Here are some points:
vec![21, 37, -24, 47, 97, 1, -16, 26, -30]
vec![-15, -3, 8, -31, -84, 29, -7, -22, -3]
vec![-35, -25, 26, -27, -58, -9, 43, 6, 19]
vec![20, -31, 11, 2, 50, -18, 31, 20, 1]
vec![-9, 67, -7, -18, -87, 44, -89, -41, -16]
vec![-28, -13, -3, 0, -1, -4, 14, -5, 6]
vec![-7, -5, -5, -6, -11, 2, 22, 10, 30]
vec![-23, -38, 14, -25, -61, 8, 52, -4, 20]
vec![6, 14, -3, 29, 28, -3, -19, -7, -15]
vec![-15, 12, -15, -60, -127, 38, -57, -60, 36]
vec![16, 55, -10, -37, -76, 27, -59, -36, -19]
vec![22, 27, -21, 25, 92, -10, -1, 18, -22]
vec![-13, 16, -24, -2, -13, 9, -15, -3, 7]
vec![48, 10, -9, 81, 127, -39, 28, 53, -30]
vec![-4, 11, -17, 1, -15, 1, -6, 7, 8]
vec![19, 28, -28, 4, 26, -3, -18, -18, -17]
vec![-23, 10, -1, -29, -52, -7, 13, -3, -5]
vec![-5, -18, 0, 7, 4, -16, 12, -8, 6]
vec![-14, -41, 16, -38, -67, 4, 31, -12, 33]
vec![8, 50, -19, 1, -4, 14, -39, -17, -29]
vec![26, -23, -18, -13, 28, -13, 37, -26, 1]
vec![-43, 8, -4, -53, -122, 21, -37, -31, 26]
vec![-18, 10, -5, 16, 11, 7, -11, 8, 1]
vec![-17, -44, 18, -22, -15, -21, 86, 10, 29]
vec![51, 65, -22, 5, 20, 28, -76, -11, -37]
vec![-21, -19, 27, 34, 33, -31, 50, 25, 7]
vec![24, 7, 10, 20, 48, -16, 8, 6, -26]
vec![23, 12, -18, 16, 57, -14, 2, 0, -7]
vec![26, 3, -5, -4, 5, 4, -4, -13, 15]
vec![16, 31, -5, -3, -36, 25, -32, -23, -5]
vec![6, -13, 13, 20, 6, 0, -21, -2, 3]
vec![-1, -25, 16, 3, -2, -7, 42, -7, 16]
Here are 10 more points, each followed by its number:
vec![5, 31, -3, 4, -6, 8, -34, 11, 6] 0
vec![13, -2, -11, 9, 40, -17, 11, -10, -2] 1
vec![-21, 1, 9, 8, -31, 8, 4, 3, 0] 2
vec![-18, -45, 7, -1, -10, -19, 31, -10, 20] 3
vec![14, 27, 3, 6, 2, 18, -57, 4, -17] 4
vec![-2, 34, -14, -4, -37, 16, -45, -10, -16] 5
vec![-3, -71, 49, 13, 38, -33, 65, 10, 3] 6
vec![49, 28, -1, 35, 66, -6, -9, 9, -29] 7
vec![24, 37, -23, 43, 85, -4, -30, 14, -42] 8
vec![-4, -24, 1, -19, -19, -12, 43, -2, 26] 9
Which of these numbered points is nearest to each point below, ignoring the 2 directions in which the first points spread most? Its number follows each.
vec![0, 26, -17, -6, -15, 9, -29, -30, 0] > 1
vec![9, 43, -16, 4, -12, 19, -59, -6, -27] > 5
vec![18, 55, -32, 26, 55, 18, -54, 1, -48] > 8
vec![48, 118, -28, 6, 30, 40, -120, -4, -77] > 5
vec![30, 12, 7, 15, 19, 3, 0, 1, -10] > 7
vec![25, 105, -33, 0, -36, 46, -127, -19, -22] > 0
vec![9, 55, -40, -10, -7, 35, -62, -11, -29] > 8
vec![5, 12, -12, -31, -10, 6, -2, 5, 15] > 9
vec![31, -11, -23, 7, 50, -5, -8, -9, -22] > 1
vec![-14, 47, -1, 3, -75, 42, -73, -31, -19] > 2
vec![42, 33, 5, 22, 67, -7, -12, 17, -21] > 7
vec![0, 29, -27, -16, -24, 19, -51, 1, 8] > 0
vec![-24, -31, 24, -37, -60, 0, 28, 5, 41] > 0
vec![4, 48, -27, 4, 12, 20, -45, -16, -13] > 8
vec![-3, 5, -38, -22, -20, 20, -27, -24, -8] > 1
vec![16, 42, -3, 47, 60, 4, -35, 2, -41] > 2
vec![-27, 23, -3, -50, -106, 33, -12, -27, 12] > 5
vec![37, 8, -17, 25, 118, -18, 24, 14, -40] > 1
vec![2, 5, 7, 30, 38, -6, 13, 18, -17] > 2
vec![-20, -4, -11, -10, -17, 12, 3, -5, 21] > 8
vec![-53, -74, 20, -16, -97, -6, 43, -31, 60] > 3
vec![12, 45, -28, -10, -6, 15, -63, 9, -10] > 0
vec![-26, 8, -2, -23, -37, -9, 22, 3, -7] > 5
